In the rows, 128 means zero.
The rows of A fall into a few groups, and each row is roughly a mix of its group's hidden directions; one row fits no group.
A:
[[138 138  82 116 183  89 121 138 159 126]
 [168 148  88 188 125 120 123 135 117 103]
 [ 72 142 121 113  93 131 155 149  83 117]
 [119  99 167 127 130 100 110 116  81 175]
 [178 107 168 147  97 149 115 138 158 104]
 [133 107 129 138 127  76  98 147  96 179]
 [116 119 100 134 104  64 117 175 117 122]
 [116 127  79 129 157  91  94 136 175 124]
 [137 109 103  90  74 162 136 125 164 140]
 [ 84  89 131 130 105 109 152 123 141  73]
 [129 141  81 140 105 135 145 159 179  94]
 [146  96 123 153 103  74 110 159 153 155]
 [187 119 127 111  96 131 147 129  74 124]
 [126 174 102 120 105  84 110 144 173 137]
 [116  88 137 166 150 185 126 139 157 137]
 [146 123 119  85  79 168 138 120 169 132]
 [ 98 117 129 177 150 121 122 176 160 157]
 [100 124 113 157 160  95 117 119  67 145]
 [136  89 156 117 165 174 152 108  97 139]
 [ 68 140 115  90 142 123 111 101 167 125]
 [191 113 130 171 133 146 166 136 115 129]
 [147  99  80 109 151 113 134  98 173 104]
 [167 147  94 109  76 102 153 119 147 113]
 [142 125 127  90 129 192 144  84 115 120]
 [141 156 130 136 107 182 125  85 142 168]
 [160 117 183 151 116 124 158 143  83 119]
 [191 166 145 120 143 107  99 146 127 151]
 [126  90 158 134 150 113 105  99  94 178]
 [111 161 151 127 186  91 136 131 100 102]
 [150 149 178 170 163 119 122 147 149 100]
 [115 151  95 112 172 129 106 127  70 148]
 [126 122  94 127  88 172 129 118 167 170]
 [ 81 148  93 158 168 111 132 139 130 164]
 [144 154 142 132  97  89 128 174 167 158]
 [109 179 117  91 138 154 154 115 170 142]
 [176 130 143 133 181 106 166 149 108 122]
 [151  99 158 113  70 123 173 142 134 126]
 [137  72  97 116  73 138 121 147 145 135]
 [142 105 158 140 150 174 126  79 142 163]
 [101 164 101 108 131 152 137  83 109 171]
 [169 172 146 116 133 174 140 118 162 106]
 [121 139 159 121 135 187 139  93 103 166]
 [160 153  95 166 183 140 109 120 110 132]
 [111 106 120 121 149  82 136 184 147  93]
 [172 125 119 146 165 155 105 104 160 167]
 [117 176 114 137 154  99  83 153 150 156]
 [159 130  79 128  96 126 146  94 113  82]
 [117  97 110 170 161 118 102 155 176 127]
 [ 55 114 153 101 147 137 111 117 148 132]
 [174  83 150 164 154 114 127 139 127  91]
 [123 171 120 119 163  92 159 164 121 165]
 [ 83 142  81 127 131 165 137 132  90 156]
 [146 154  88  98 166  72 127 129 137 120]
 [ 98 120 183 105 105 107 144 120  86 103]
 [131  84 169 169  90 156 116 126 119 108]
 [148 113 164 121 125  96 132 120 163  66]
 [141 118 156 175 148 107 105 116  71 122]
 [161 130 164 108  92 106 146 169 138 167]
 [157 147 103  70 134 127 133  83 112 103]
 [188 146 127 144 133 147 117 131 184 146]
 [178 119 148 104  94 121 175 142 146 152]
 [ 98 144 101 106 133  90 127 153  89  82]
 [ 95 187 116 111 166 134 146 100 122 152]
 [ 79 108 168 132 174 150 124 131 153 152]
 [162  89 140 172  90 149 100 114 109 142]
 [156 108 140 198 146 147 157 145 141 127]
 [ 88 177 114 142 179 119 137 115 118 155]
 [ 97 161  89 142 170 123 101 109 166 124]
 [157 125 165  99  85 108 136 167 112 159]
 [ 69 157 111 114  99 150 118 128 143 169]
 [ 81 142 147 130  72 164 126 125 118 158]
 [160 153  99 121 184 153 112 108 149 102]
 [104 171  97 151 122  92  82 146 145 119]
 [167 114  93 105 163 106 112 102 145  86]
 [149 130 159 180 137 133 104  97  80 140]
 [114 124 126 204 168 142 115 140 135 117]
 [ 92 157  88 156 127 105 105 121 171 102]
 [141  98 157 146 135 147 115  99 126 195]
 [155  80 153 154 121  99 109 152 101  92]
 [123 105  92 122  89 150 118  93  92 169]
 [ 93 185 114  99 164 131 153 118 148 141]
 [101  93 154 166  93 178 113 128 138 131]
 [ 88  92 184  91 127 145 131 134 116 147]
 [167 111  92 155 154 120 103 128 181 138]
 [109 106 115 174 152 105 104 166 171 135]
 [149 108  88 122 187 129 116 120 167 109]
 [132 140  85 135 132 155 143 131 182  81]
 [101 121  96 119 115 132 153  84 175  91]
 [143 166 103 140  92 168 145 159 157 155]
 [155 118  89 120 191 107 120 128 160 111]
 [168 147  94 162 170 139 149 111 162 134]
 [123 130 100 154  99 181 148 136 164 163]
 [112 118 135 166  94  72  93 153 138 119]
 [ 76 153 103 116  97 154 159 147  96 119]
 [127 176 108 104 152  73 145 149 121 150]
 [ 94 129  72 121 114 147 138 132 161 174]
 [181 112 136 144 136 151 136 133  64 129]]
In each list below, four rows fit none of the groups, and each other row fits one group, some only roughly. Which are they? Name them in the order they come.
  j425: [125 115 126 172 166  88 128 175 154 142]
  j930: [102 139 113  63 106 115 134  97 164 125]
  j947: [116 147 144 125 167  97 126 105  62 118]
  j63: [123 164  71 113 107  95 114 112 160 109]
  j994: [159 111 150 110 104 162 158  91 168 152]
  j30: [120 100  88 168  94 151 113 129 141 173]
  j14: [181 130 160 116 126 109 156 119  80 102]
  j573: [117 184 138 116  97 163 142 128 167 157]
  j765: [150  75 142 130 112  93 160 163 100 121]
  j457: [105 127 120 135  72 135 165 155 161  96]
  j66: [ 83 142 125 156 185 138  90 129 143 137]
  j24: [136  93 115 140  64 139 101 125 152 159]

j994 j573 j765 j24
  j142: [133 119 124 138 140  97 128 126 210 131]
  j107: [143 169  99  98 129 122 141  77  91 145]
  j770: [ 99  98 169  87 153 162 136 116 108 154]
  j167: [109 155  79 114 135 109 130 174 138 171]
  j760: [ 91 170  98 102  93  92 108 120 139 145]
  j516: [176 168  97 126 114  92 129 143 165 141]
  j133: [123 116 138 179 172 160 108 128  85 123]
  j497: [153 166 104 164 118  98 107 158 156  96]
  j915: [ 68 105 145 127  79 118 121 134 135  94]
  j33: [151 132 123 147  79 118 142 165 184 120]

j142 j107 j167 j497
  j655: [ 83 145 109 100 148 121 122 100 186 131]
  j459: [106  70 176  92 114 139 118 126 144 134]
  j364: [155 124 155 177 152  94  90 126 131 160]
  j699: [ 75 122 115  88  92 117 114 106 125  91]
  j696: [146 172 151  94 115  99 129 154 104  84]
  j987: [ 94 192 136 117 154  97 130 130  98 118]
  j520: [122 151  80 115 186 131 108 122 110  98]
  j87: [142 156 150 121 132 151 143 148 200 112]
  j744: [186 128 140 121 168  91 150 131 107 102]
  j176: [ 92 117  86 170 137 122 118 139 115 180]
  j972: [147 136 123 102  84 180 134  92 152 152]
  j618: [ 54 129 115 120 131 129 104 100 139  98]
  j547: [155 143 124 126 128  55 100 146 144 149]

j459 j364 j987 j547
  j458: [165 129 181 113 156 108 128 142 161  93]
  j283: [ 84 115 155 171  78 137 111 147 129 145]
  j373: [ 79 102 104 128 161 158 130  92  94 137]
  j235: [113 141  97 134 102  96  85 158 121 175]
  j388: [153 165 157  79 115 160 140  91 134 113]
  j682: [151 139 130 118 116 190 137  89 133  86]
  j500: [128 107 177 130  77  91 147 146 129 104]
  j698: [137  98 113 170  96 134 102 109  83 160]
  j221: [146 157 137  91 101 178 136  84 138 143]
  j97: [169 147 175 104 106 161 130  99 141 101]
  j84: [116 119 158 144 157 185 130  94 156 102]
  j969: [119 113  97 123 186 110  93 105  93 141]

j458 j235 j682 j84
  j397: [118 104 111  62  98 112 140 122  97 106]
  j260: [142 106 132 171 183 114 138 169 152 134]
  j152: [186 120 161 124 124 129 152 162 111 168]
  j705: [175 121 167 141 137 127 104 117 139 185]
  j180: [167  99 117 132  93 108 159 154 176 133]
  j777: [139 124 153 127  95  59 117 160 126 110]
  j929: [176 123 137 124 187 115  93  99 132 132]
  j232: [133 138 146 117 129 179 119 117 193 153]
  j602: [160  89 110 122 145 186 148  94 132 134]
  j65: [122 107 113 120 153 201 132  98 151 125]
  j839: [131 177 138 130 182 125 114 129  78 136]
  j560: [152 126 175 162 142 114 159 170  96 136]
  j431: [117 171  95 167 149 104  98 138 167 124]

j180 j232 j602 j839
  j188: [ 83 105 172 156  96 107 140 109 109 103]
  j251: [163 116 154 192 111 156 106 125 144 142]
  j157: [117 137 107 181 127 158 120 127 162 178]
  j928: [145 114 147 148 150 125  84  84  96 167]
  j241: [110 170  82 120 158 176 143 120 128 107]
  j426: [140 130 143 122 126 126 116  81  55 130]
  j60: [135 149  76 115 154  86 108 163 103 119]
  j975: [ 72  86 149 102 125 154 135 100 123 103]
  j35: [ 83 109 116 105  82  93 144 153 156 137]
  j600: [163 118 125 152 141 167 126 108 188 151]
  j242: [105  99 133 116 172 171 143  79 118 121]
  j948: [105 106 134 156 147 115 104  86  75 153]
  j878: [138 140 158 108  68 131 135 102  83 112]

j188 j928 j35 j948
  j952: [105 114 159 169 111 165  84 136 162 130]
  j588: [ 94 140 137 123  68 124 160 169 105 132]
  j268: [110 158  63 128 150 125 127 150 128  87]
  j461: [160 146 137 198 141 151 105 108 118 124]
  j551: [143  81 115  86  79 125 125 121  96 114]
  j540: [ 93 135 164  99  86 103 117 163 155 145]
  j710: [178 112 105 111 173 129 107 105 157 156]
  j19: [140 169 109  65 131 118 146  93 109 124]
  j356: [135 181  77 113 143 164 127 147 138 107]
  j967: [151 154 165 135 135 139 118  76  77 126]
  j64: [158 171 107  89  97  92 125 142 147 154]
  j317: [173 113  96 166 151 153 143 104 101 101]
  j953: [ 95 147  89 146 142 142 128  93 111 182]
  j55: [156 132 148 160 161 178 147 111 168 125]
  j774: [ 91 163 103 108 136 159 137 133  71 139]

j952 j461 j710 j55
  j708: [ 85 133  74 121 148 105 118 147  85 127]
  j108: [ 98 109 145  95 162 157 159 100 166 146]
  j726: [116 122 134 128  81  94 150 160 155  80]
  j252: [118 188 133 134 151 161 130  90 149 157]
  j173: [ 98 132  76  71 118 128 156 137 142 139]
  j198: [ 82 159  76 131 135 150 140 139 126 168]
  j887: [185 147 170 125 136 126 156 128 162  99]
  j862: [136  91 193 127 128 127 129 124 139 176]
  j518: [ 89 164 111 113 141 101  69 139 143 132]
  j345: [125 155 179  98  88 130 158 136 110  96]
  j331: [142 161 138 165 131 165 134 129 185 156]
  j966: [130  96 140 131 143  83 111 129  67 100]
  j399: [ 86 143  82 106  96 139 165 136 116 157]

j198 j887 j862 j399
  j956: [105 146 136 157  84 186 118 127 125 159]
  j799: [100 120 124 153 197 162 117 106 131 130]
  j57: [132 122 148 172 128 135 108 166  66 120]
  j403: [120 157 140  96 165 153 119 108  69 140]
  j115: [ 84 117 111  95  77 120 103 118 162 116]
  j45: [ 87 125  82 151 144 115 133 164 164 156]
  j556: [127 152 136 138 173 137 132 157 191 150]
  j303: [155 129 187 129 129 149 115 108 116 181]
  j718: [148 107  99 162 113 128 129 145 197 131]
  j764: [109 114 161  63  87 117 133 128 108 135]
  j582: [160 122 150 101 168 149 117  90 154 168]

j956 j115 j556 j582
  j320: [112 106  90 161 117 133 112 109  81 172]
  j81: [117 131 103 183 126 155 117 129 160 178]
  j934: [116 131 138  89  88 158 152 154 178 118]
  j788: [122  83 134 125 158 151 106  82  85 141]
  j863: [166 143 109 102 145  64 124 121 117  99]
  j239: [ 82 120 147 102 128 121 122 136 155 192]
  j476: [ 82 135  80  79 134 118 151 142 147 140]
  j289: [125 114 152  99 185 160 142 109 142 167]
  j689: [126 127 118 129  87  91 143 170 158  83]
  j117: [129 121 166  68 101 117 121 147  93 152]
  j136: [143 126 121 155  81 187 133  90 131 124]

j934 j788 j239 j136
  j428: [107 106 164 111 118  67 120 133  90 112]
  j83: [102 130 125 164 148 101 148 189 110 153]
  j654: [122 140 166 158 121 101 161 172  97 157]
  j817: [108 139 122  69  77  92 118 130 134 127]
  j890: [134 118 163 132 181 132  92 118  98 168]
  j197: [155 148 125 148 144 160 115  73 113 171]
  j462: [123 109  84 112 160 164 106 101 172 118]
  j695: [156 144  80 164 109 140 115 113 178 116]
  j781: [ 83 150 100 121 177  91 141 157 138 132]
  j597: [110  85  96 152 131 104 111 134  71 145]
  j728: [178 159 101 170 135 114 107 150  96 129]
  j548: [153 129 145 172 116 161 121 143 188 138]
  j375: [146 139 179 143 134 150 175 143  86 143]
  j460: [128 121 185 108 107  78 126 136  90 130]
  j893: [135 180  78 116 157 169 123 137 124 116]

j83 j890 j197 j695
  j257: [ 71 105 101 136  91 119 150 148 131  93]
  j155: [124 161  95 134 157 118 154 162 183 116]
  j920: [ 93 111 152 168 114 171 126 155 144 165]
  j879: [134  90 140  77  98 146 169 101 117 116]
  j684: [174 158  95 154  97  99 112 148 100 117]
  j693: [ 92 154 103 130  93 100 167 158 141  98]
  j845: [148 105 107 139 133 170 101  77 154 158]
  j811: [153 162 180 141 151 133 120  91  92 113]
  j740: [143 145  77  84 151 100 111  98 144 111]
  j463: [132 146 134 110 182 154 112  93  83 146]
  j358: [ 91 143  84 108 134 126 133  90  89 163]
  j775: [113 123 142 144  88  76 109 146 174 109]

j155 j693 j845 j775
  j586: [115 158 116 111 142  95 130 122 101 195]
  j935: [ 59 139 120 141 124 111  84 135 145 108]
  j119: [159  93 132 115 130 177 123  85 125  90]
  j555: [ 85 129 105 151 166 125 119 106  72 138]
  j499: [ 90 112 110 128  84  90 144 166 100 117]
  j416: [153 131 145 129 183 160 106  81 115 148]
  j282: [ 84 120 130 146 115  85 118 145 178 160]
  j563: [129 167 143 115  99  70 106 164 133 114]
  j859: [114 165 108 165 178 112  89 143 139 142]
  j231: [140 107 150 183 139 119 116 171 170 119]

j586 j555 j282 j563
  j286: [120 183 139 104 164 124 150 141 173 110]
  j528: [113 103  89 126 156 165 103 111 179 123]
  j592: [129 158 146 120  98 191 149 107  95 119]
  j937: [122 149 118  54 151 125 118 105 134 156]
  j702: [103 124 138  58 103 119 145 111 161 139]
  j880: [ 90 103  85 133 145  97 134 175 155 133]
  j128: [169 150 131  83 152 130 167 105  93 117]
  j989: [132 139 185 138 145 102 143 165  84 116]
  j965: [140 117 146 127 135 115 134 180 183  89]
  j943: [105 159 171 141 115 134 121 106  86 173]
  j931: [109  93 140 131 103  60 126 149 127 102]
  j978: [178 127 134 157 107 101 149 131  75 108]

j592 j989 j943 j978
  j918: [ 89 139  91 124  99 175 126  90 130 155]
  j29: [ 71 128 130  69 120 121 120 123 112  96]
  j759: [122  75 159 151  88  89 128 136 151 136]
  j538: [140 106 125 190 162 159 128 125  95 109]
  j272: [163  94 158 130  97 143 124  96 100  84]
  j883: [134 138 114  85  88 164 134  81 111 151]
  j264: [103  84 106 138 126 100 145 123 156  72]
  j840: [133 100 117 157  80 103 135 158 176 140]
  j638: [ 88  82 119 103  96  88 136 143 149 107]
  j579: [104 158 128  97 113 120 138  90  66 125]
  j395: [150 152 177 117 148 122 126  92  80 105]

j918 j29 j638 j579
  j808: [123  75 161 151  90  99 129 143 100 145]
  j350: [ 97 132 137 185 105 107  98 168 140 115]
  j293: [112  94 150 147 145 153 102 132  64 115]
  j814: [102 169 139 101 112 160 160 131 104 174]
  j916: [ 88 120  79 156 149 117 123 124  98 171]
  j62: [177 120  67 135 147 126 109 128 162 134]
  j481: [ 97 130  86 137  88 115 150 167 149  95]
  j926: [120 112 128  56 121 139 159  95 147 132]
  j858: [168 137 133 147 116 147 116 136 135 201]
  j451: [165 125 128 131 143 193 165 123  98 130]
  j427: [139 150 114 103 171 101 109 134 106  71]
  j420: [155 128  81  92 105 142 135  91 159  98]

j808 j62 j451 j420
  j77: [182 153 128 118  91 101 127 166 108 152]
  j346: [104 154  74 113 171 150 122 123  95 113]
  j653: [ 76 100 146 119 135 159 144  86  93 133]
  j944: [102 110 140 122 168 154 119  82  84 152]
  j368: [188 167 101 156 133 109 115 152 113 141]
  j844: [100 146 128 115  92 133 170 147 147  72]
  j184: [113 145 104 145 177 116  97 102 170  99]
  j381: [142 151  86  76 158 157 129  96 143 125]
  j904: [178  97  88 119 154  88 127 137 142 108]
  j21: [143 168 173 109 109 122 132 145  84 164]
  j225: [161 120 165  72  93 113 139 103 114 117]
  j813: [140 151  78 166 100 152 147 144 150  95]

j184 j904 j225 j813
  j716: [130 145  83 129 171 179 135 104 145 107]
  j557: [164 123  99 152 145  96  90 144 150 172]
  j868: [172 118 159 117 108 135 149  99  82  93]
  j549: [ 84 100  83 159  93 146 145 141 148 130]
  j245: [ 67 145 124 159 153 100 105 140 127 160]
  j130: [154 131 188 183 107 141 127 126 113 125]
  j318: [ 94 155 125 135 161 127 134 116  92 188]
  j148: [135 137 156 156 121 178 129  81  92 148]
  j244: [128 138 145 137 111 202 160 108 146 144]
  j94: [160 127 177 100 130 114 132 139 126  69]

j245 j130 j318 j148
